(in the rows, 100 means zero)
Turns in one plane each, and the order they were made in; the first pair answered:
R:
103 118 88 106 83 105 73 88 72 116 111 107 121 102 104 93 67 68 69 100
 88 87 105 104 107 90 88 87 73 95 117 69 100 104 105 85 99  ->  106 111 84 109 103 93 72 87 78 108 122 101 111 104 112 97 71 75 74 95 85
 87 101 100 113 87 85 83 69 95 126 72 102 98 120 83 99
101 87 106 94 94 107 93 104 101 98 79 110 126 92 96 100 106 114 80 111
 112 106 94 123 124 122 120 117 100 93 97 102 121 81 82 129 82  ->  105 75 94 96 120 91 92 100 112 86 92 104 117 100 109 104 103 119 84 114
 103 112 89 112 126 108 113 111 93 98 106 111 121 73 100 128 80
111 104 115 85 88 108 98 109 119 90 101 123 74 84 104 115 123 119 82 88
 111 110 84 106 110 100 95 102 122 111 102 132 92 113 82 111 54  ->  111 96 108 85 102 100 97 111 125 87 105 116 72 90 105 116 131 119 87 86
 107 107 84 106 106 99 93 101 118 108 108 132 92 111 88 108 50
92 112 97 109 120 80 108 111 98 103 114 78 99 106 97 108 104 96 97 101
 92 101 105 109 94 94 80 98 104 106 111 99 103 92 113 90 114  ->  86 123 107 109 93 95 110 118 87 113 102 86 111 100 87 108 102 88 91 103
 101 96 109 117 96 104 87 104 110 104 99 93 102 101 94 94 117
U:
118 90 104 100 89 99 91 74 108 100 106 104 93 93 99 94 105 91 100 109
 102 93 101 101 103 95 93 98 90 99 105 82 108 101 99 84 89  ->  117 89 108 93 98 94 87 84 110 95 103 98 88 93 110 100 107 95 105 111 100
 106 91 93 105 99 94 102 100 103 100 99 108 96 109 92 81
115 91 95 110 89 101 87 95 98 99 101 99 102 98 102 96 93 92 90 97 94 103
 103 102 107 87 91 102 99 108 92 101 103 91 104 99 102  ->  115 93 98 109 93 102 86 98 99 99 101 96 99 100 106 96 91 95 89 98 93 107
 100 98 108 89 94 104 99 107 92 105 105 88 107 101 97
101 95 114 85 113 98 108 96 112 89 95 119 99 100 104 109 113 105 100 101
 108 108 97 108 96 90 86 108 105 95 113 109 104 103 95 96 89  ->  102 95 118 86 104 104 111 92 110 96 87 125 106 99 96 107 110 101 96 99
 109 106 99 112 96 93 89 112 101 95 107 100 104 110 91 97 97
73 123 107 98 86 100 101 129 97 104 97 83 97 111 94 102 121 96 102 97
 102 107 98 110 92 125 107 99 129 88 101 106 103 100 99 104 99  ->  75 125 102 106 81 109 104 122 95 106 103 83 105 112 80 98 118 88 106 94
 105 86 108 120 91 119 104 100 118 85 109 86 103 109 94 92 108
P:
89 101 91 105 125 100 88 93 108 94 103 106 74 115 94 111 106 119 118 104
 94 110 107 92 98 104 104 80 101 115 106 103 103 95 104 101 104  ->  94 108 89 103 117 103 75 98 107 98 108 102 74 115 98 108 97 113 112 104
 93 111 111 96 97 102 104 75 96 112 108 98 108 92 106 100 94
105 105 98 109 86 103 106 84 96 114 100 98 112 101 91 93 81 86 91 95 98
 87 108 101 103 91 104 102 86 100 99 80 96 103 103 87 116  ->  115 95 102 95 88 109 106 75 108 107 95 116 110 87 88 98 89 91 88 97 102
 93 103 97 108 85 105 106 84 99 99 84 93 111 93 92 105
93 120 102 101 88 93 119 86 88 108 82 98 113 91 72 89 96 92 106 122 87
 68 126 112 117 107 97 87 103 87 116 96 113 111 84 113 101  ->  97 115 105 99 88 97 120 83 94 109 80 103 110 86 71 90 101 97 110 123 88
 70 124 111 121 108 102 86 104 85 119 99 112 114 77 113 97
123 113 85 78 82 102 105 102 113 91 112 145 98 96 91 106 86 97 97 93 95
 88 115 106 90 80 110 110 77 90 106 87 91 114 65 84 85  ->  106 106 81 92 104 87 146 104 111 89 108 127 100 102 89 107 104 106 111
 91 102 93 110 90 72 95 113 114 93 101 100 89 79 121 79 95 127
F:
86 112 110 101 84 104 98 112 97 102 98 94 105 100 93 107 111 99 106 102
 107 91 100 118 98 109 94 97 105 90 99 88 104 109 85 87 90  ->  89 114 101 110 85 98 93 110 85 108 106 81 106 110 105 98 83 94 95 101 99
 96 102 109 102 104 97 99 97 97 96 87 111 94 98 87 104
110 99 98 106 104 98 83 97 95 98 109 98 102 106 102 99 82 89 91 103 91
 88 106 103 106 87 98 99 83 101 104 85 101 91 99 87 105  ->  109 96 97 102 122 92 86 104 110 88 110 95 89 107 104 111 108 99 106 106
 94 93 99 106 100 90 89 94 92 98 112 94 97 98 105 92 93
96 95 114 101 102 98 103 105 94 113 97 103 91 93 107 102 107 103 96 107
 106 103 101 99 91 101 101 89 97 106 103 93 98 98 105 97 96  ->  99 96 115 99 102 99 103 104 95 115 98 105 94 93 105 102 104 98 93 107
 107 102 103 98 92 102 102 91 99 108 103 91 94 99 100 97 96
111 104 104 92 86 98 95 93 104 116 102 107 103 100 94 97 97 114 86 110
 105 110 101 96 103 106 108 116 107 103 86 107 91 103 85 90 85  ->  110 103 98 96 99 85 91 94 102 115 109 96 100 109 107 96 86 115 83 108 98
 113 97 88 107 102 107 115 104 110 89 111 94 92 100 92 88
Pairs:
Each pair is 2 to 3 turns apart.
110 89 107 90 91 107 99 93 105 96 98 118 99 90 95 105 103 99 99 93 105
 106 98 99 103 95 104 102 105 103 92 101 95 107 88 105 81  ->  98 104 93 98 110 95 91 115 102 97 114 87 93 109 103 103 109 95 106 93 97
 100 99 109 96 99 92 91 103 103 104 99 100 95 106 98 84
P P F
96 92 99 103 107 96 115 93 103 95 99 99 98 100 95 102 121 110 112 97 100
 98 95 101 95 105 106 102 111 103 96 98 97 107 96 101 107  ->  106 100 99 96 92 102 84 89 94 99 105 107 101 98 104 94 93 94 96 100 89
 97 100 107 107 89 103 97 95 100 98 94 107 94 91 93 86
P P F
100 102 102 108 105 93 106 87 92 102 102 99 110 100 100 96 78 94 92 103
 111 114 99 95 97 100 101 112 98 111 79 100 99 80 106 109 114  ->  108 96 105 102 102 98 104 86 102 96 95 110 109 92 95 98 88 100 90 103
 115 118 96 94 104 95 98 113 99 109 80 105 99 87 97 110 104
P P
94 105 101 106 108 95 126 114 103 101 98 97 88 104 98 117 123 116 124 94
 124 106 91 103 90 126 108 108 109 102 104 115 95 114 104 123 98  ->  98 118 103 110 66 111 105 108 78 125 95 99 111 102 94 96 80 89 99 95 119
 91 105 112 99 119 117 103 92 97 93 94 105 107 92 115 103
F P
90 113 106 87 93 113 89 127 110 97 96 98 82 104 92 116 125 106 108 101
 107 108 89 113 101 111 99 93 117 90 101 110 100 101 86 98 68  ->  85 117 90 114 97 94 97 120 81 112 105 69 94 121 108 97 83 93 91 102 97
 111 94 94 95 113 110 95 108 104 88 106 102 74 116 103 113
P F F
107 103 97 88 110 97 79 100 114 94 113 107 90 97 104 108 106 101 99 99
 85 102 94 105 106 91 92 87 94 96 114 96 108 99 98 100 67  ->  101 97 106 98 81 110 113 87 101 108 90 121 112 81 83 102 105 102 96 96
 103 96 101 98 99 98 105 106 101 99 95 86 96 120 79 105 108
P F
106 79 102 88 95 122 68 73 98 95 109 114 106 88 119 105 75 99 84 98 97
 116 82 103 110 81 93 92 80 78 82 97 95 94 90 107 92  ->  95 71 108 91 103 120 111 77 107 94 96 118 104 81 98 117 114 119 103 93
 114 117 82 101 94 101 93 99 97 76 80 93 80 122 83 112 118
F P F
101 107 95 96 104 95 95 103 104 99 117 93 93 99 102 100 101 95 94 88 104
 93 104 101 109 107 96 97 100 90 115 98 95 101 102 97 88  ->  99 103 93 98 107 92 105 103 109 101 113 93 94 101 99 104 107 104 98 89
 106 91 102 94 104 111 98 101 104 94 112 100 90 105 104 100 100
P P
87 110 83 102 97 109 111 121 101 98 97 88 101 104 90 109 120 98 114 92
 105 62 112 122 83 100 94 102 94 91 102 83 94 116 95 94 122  ->  89 106 80 108 118 96 103 125 95 98 110 73 94 112 104 106 112 100 114 91
 95 71 107 110 84 97 92 91 93 97 102 91 95 98 116 93 120
F F
110 90 92 88 109 99 84 90 110 89 104 103 93 95 105 100 101 100 105 97 94
 102 96 104 104 96 93 99 96 92 109 101 104 94 102 100 77  ->  106 89 88 104 100 96 103 82 90 99 100 97 106 98 106 87 80 94 93 95 97
 100 103 95 94 103 102 108 96 98 95 95 101 90 106 106 114
P F F
99 113 99 107 89 128 100 99 107 109 110 97 105 98 84 105 115 93 103 98
 111 80 109 128 97 91 95 87 93 80 125 84 99 109 92 82 88  ->  90 113 96 116 99 119 119 105 104 111 111 87 109 101 87 103 119 96 110 96
 113 81 110 125 90 102 94 92 101 88 122 87 96 109 103 88 112
P P
100 116 114 133 80 108 106 102 92 95 103 75 127 102 87 74 83 103 96 87
 110 84 110 88 119 101 109 91 75 90 82 112 82 99 102 103 119  ->  112 96 115 108 111 97 101 100 126 67 102 94 102 96 100 95 118 126 113 91
 118 102 91 80 127 94 97 93 83 90 95 135 81 103 98 109 78
F P P
114 93 112 84 103 92 86 87 110 96 91 124 97 84 120 112 104 114 100 99
 104 117 85 93 102 90 94 104 93 102 102 110 96 99 96 107 91  ->  103 112 100 99 101 89 73 100 88 107 107 93 103 105 125 95 79 96 95 98 92
 103 98 102 103 90 91 91 83 103 104 102 102 81 112 101 100
P P
108 87 101 99 98 110 95 79 105 99 105 126 107 87 93 95 87 93 93 95 100
 84 105 103 104 82 102 96 78 95 105 83 97 106 88 90 101  ->  110 89 114 91 90 103 98 88 107 98 86 127 101 86 109 101 88 105 92 96 104
 119 87 90 107 98 114 108 98 103 87 113 100 100 89 113 92
U U
116 96 94 115 115 93 98 86 100 105 108 103 115 110 101 93 74 94 90 105
 105 89 97 96 104 75 92 87 72 100 119 100 120 87 106 94 102  ->  93 107 100 116 126 78 122 114 102 106 94 83 104 116 105 103 106 111 108
 105 115 108 91 92 86 110 93 98 108 103 110 119 112 91 113 108 112
U F P
104 98 98 94 92 109 91 92 100 105 89 113 97 95 93 109 106 103 104 112
 101 110 101 106 109 96 95 92 104 101 102 111 110 104 91 103 88  ->  102 100 93 97 101 99 91 94 101 104 97 104 93 103 105 104 100 102 103 115
 94 114 100 98 110 92 93 91 102 102 101 116 115 95 105 106 88
F F
119 77 89 99 124 104 94 91 112 85 104 113 91 101 89 92 107 113 101 96 89
 81 92 99 100 71 92 89 78 102 113 90 99 108 97 88 76  ->  100 91 88 117 109 108 115 98 87 101 105 97 107 108 76 84 101 99 101 95
 96 67 113 106 88 84 97 94 79 105 105 74 93 109 98 87 120
P F P
